In the data rows, 128 means zero.
Here are some points, each followed by its number:
[169 155  77 151 147 255   7 192] 0
[102 114 119 130 158 135  56 138] 1
[112 143 100 150 104  25 106 100] 2
[144 220 170  93 164 131 119 166] 3
[104 173 127 145 125 123 147  96] 4
[154 171 177 113 156 200 122 168] 5
[ 86 210 141 169  94  37 123  48] 6
[111 175 162 128 150 119 148 126] 7
[143 181 121 121  84  17 190 109] 8
[ 86  57 127 126 155 224 126  99] 9
[ 78  58 153 140 161  26 116 102] 10
[ 80  26 120 169  97 108 160  66] 11
[143 137 149 132 124 122 119 142] 12
[137 202  71 147 118  86  92 133] 13
[150 104 135 116 144 218 127 158] 14
[147  83  79 145 125 126 102 164] 15
[127  98 100 159 107  34 151  82] 16
[ 95 137 145 121 157  51 110 102] 17
[105  58 125 139 117  94 181 106] 18
[113 161 123 111 126 161 159 117] 19
[148 153 148  98 142 235 150 169] 20
[138 107  98 107 158 140  99 155] 21
[ 95  38 166 112 160  94 151 113] 22
[132 175 188 132 131 154 143 142] 23
[143 153 138 122  97  61 207 120] 24
[153  94  80 124 146 184  24 200] 25
[151 139 160 114 147 190 138 153] 26
[138 150 142 124 135 141 153 134] 27
[ 98 147 155 114 140 136  87 106] 28
[140 179 100 114  94 201 148 108] 29
[147 142  81 141 124 127  66 181] 30
[146 113 102 103 166  94  65 173] 31
[157  92 107 105 173 100  56 185] 32
[111 153 151 121 133  88 105 113] 33
[141 244 185 124 149 128 191 162] 34
[121 125 139 112 145 250 114 140] 35
[134 137  87 131 115  23 103 135] 36
[145 223 181 122 147  97 178 160] 37
[154 110  98 138 126 163  68 157] 38
[112 123 106 128 115 129 169  86] 39
[129 142 133 124 113  34 153 104] 40
[148 176 172 120 134 132 183 158] 41
[139 187 140  91 131 199 194 167] 42
[107 126 140 117 156 198 135 124] 43
[ 90 134 175 120 158  98 151 111] 44
[138 215 119 124 104  29 145 106] 45
[136 185 115 144  80   0 135  93] 46
[113 129 105 138 145 114  72 128] 47
[ 94 129 184 120 153  67  84  88] 48
[125 177 152 123 118  63 150 109] 49
[130 134 150 116 126 213 177 140] 50
[114 169 110 152  87 115 158  78] 51
[112 136 178 125 152   0 133 128] 52
[110 142 120 143 119 154 146  90] 53
[148  95  76 113 125  79 153 141] 54
[138 193 131 111 115 196 165 121] 55
[131 124 119 132 117  81 156 124] 56
[113 138 153 140  96   3 133 114] 57
[137 123 173 119 146 255 142 164] 58
[134 106  82 137 155 255  58 155] 59
[148 115  89 125  94 114 160 138] 60
[ 81 194 158 167  81 153 142  51] 61
[ 76  89 140 118 154 187 140  94] 62
[ 90 122 184 133 161   0 141 106] 63
[144 143  99 122  83  67 147 144] 64
[131 120 110 152  92 133 139  94] 65
[151  94 149 121 121  70 144 144] 66
[146 110 138 106 144 170 153 158] 67
[123 116 135 136 100  61 135 113] 68
[132  58 113 162 116  97  99 116] 69
New points follow, each followed by the numbers of its three nearest points above, looking only along the 3 directions in which the numbered points spread most, nearest first.
[111 150 135 147  97 152 119  77] -> 53 65 27
[133 165 158 111 133 185 145 150] -> 29 26 55
[102 147 139 155  91 168 149  85] -> 53 19 39
[135 203 136 102 144  36 115 135] -> 45 13 64
[162  70  93 142 124 186  90 180] -> 38 21 1
[150 126 210  97 156 151 170 142] -> 19 53 27
[145  56 109 135  94 229 125 129] -> 9 14 62
[115 185 119 111 123  87 149 113] -> 49 51 4
[132 127 113 121  97  66 214 106] -> 24 51 44
[137 120 121 132  88 150 168 108] -> 53 39 65
[133  45  85 133  92 143 175 110] -> 22 18 62
[121 150 159 132 138 234 154 122] -> 50 58 20
[132 213 173 116 151  73 183 149] -> 37 49 24
[159  67  77 134 159 113  53 206] -> 32 31 15
[138  74  86 143  80  67 235 104] -> 18 16 44
[150 153 158 117 143  62 144 160] -> 64 33 49
[126  82  80 122  91 131 151 103] -> 65 39 60
[143   7  98 119  96 193 136 124] -> 9 62 22
[136  49 113 118 112  83 145 152] -> 69 54 66
[139  21 106 129  89 141 156 135] -> 22 69 62
[145 209 170  73 175  44 111 164] -> 13 45 64
[143 117 123 125 119 160 162 118] -> 53 67 19
[146  97 122 121 121 182 196 135] -> 43 62 67
[141 146 145 109 120 108 117 147] -> 12 33 28
[105 165  79 126 129  97 142 115] -> 33 64 56
[163  66  88 139 155 102  10 178] -> 32 31 15
[150 148 123 111 124 155 143 156] -> 27 12 28
[131 142  48 145 108  11  78 155] -> 36 2 13
[ 92 114 121 127 162  86  59 103] -> 54 47 69
[138 255  95 137 112 119 102 119] -> 3 37 13
[134  83 119 140  94   0 217 115] -> 63 16 57
[143 140 127 113 103 114 228 108] -> 61 51 44
[176  71  96 148 152 165  12 198] -> 25 32 38
[152  85 154 110 144 148 176 151] -> 53 67 65
[ 90 110 143 120 173 104 166  97] -> 39 44 65
[153  55  87 149 146  96  36 194] -> 32 31 15
[142 244 126 120 107 118 156 117] -> 37 34 3
[155  86  72 146 143 172  11 201] -> 25 32 38
[136 102 109 113 131 181 191 134] -> 43 67 62
[144 103  71 120 115 110 133 158] -> 47 1 54
[143 153 179  94 149 109 150 157] -> 7 27 4
[156 165 126 123 146 194  98 166] -> 5 26 29
[102 124 133 102 178 145  89 145] -> 21 1 28
[158  82  90 127 156  94  61 200] -> 32 31 30
[154 141  93 119  90  92 174 130] -> 33 56 4
[ 92  98 132 139 151 156 155 100] -> 62 39 53
[112  93 145 145 108 175 138 103] -> 62 53 43
[135 213 171 118 149  96 178 148] -> 37 41 34
[133 127 119 119 156  97  83 150] -> 47 31 1
[122 184 182 116 158  37 165 129] -> 49 24 8
[133 179 145 102 142  63 120 132] -> 64 49 33
[135 190 171 120 134 140 187 132] -> 41 23 7
[ 77 126 193 107 164 126  90 103] -> 65 60 53
[155 148  54 132 152 242  26 181] -> 0 25 59
[141  93 195 117 149 180 149 139] -> 43 67 62
[131 145 135 152  94 136 206  94] -> 61 44 51
[120 177 144 133 131  74 111 112] -> 64 33 49
[102 154 157 132 154  96 110 123] -> 33 60 56
[151  75 110 134 138 156   6 192] -> 25 32 38
[146 166 116 109 101  51 172 127] -> 49 40 64
[ 93 126 140 121 161   3 170  92] -> 63 57 52
[ 93 138 140 135 142  98 142  81] -> 44 56 39
[138  37 112 140  96 112 183 110] -> 22 18 11
[103 106 169 128 163 102  67  95] -> 54 66 69
[129 118  94 131  92 174 150 115] -> 67 53 43
[137 170 126 116 128 117 151 140] -> 7 27 4
[155  26 144 120 100 212 128 110] -> 9 62 43
[ 95  90 135 127 156 123  81  88] -> 69 54 65
[150  90  67 116 153 223   7 187] -> 25 0 59
[129 158 107 121 104 121 133 120] -> 12 28 60
[ 89  37 157 150 117 143 114  81] -> 22 11 18
[160  47  80 128 146 217   0 180] -> 25 59 0
[ 90 149 151 124 167 102  96  96] -> 60 33 56
[ 68 168 149 128 164 171  82 105] -> 67 28 27
[ 87 131 126 127 179  85  74 104] -> 54 66 47
[ 90  93 140 152 125 108 145  53] -> 18 22 39
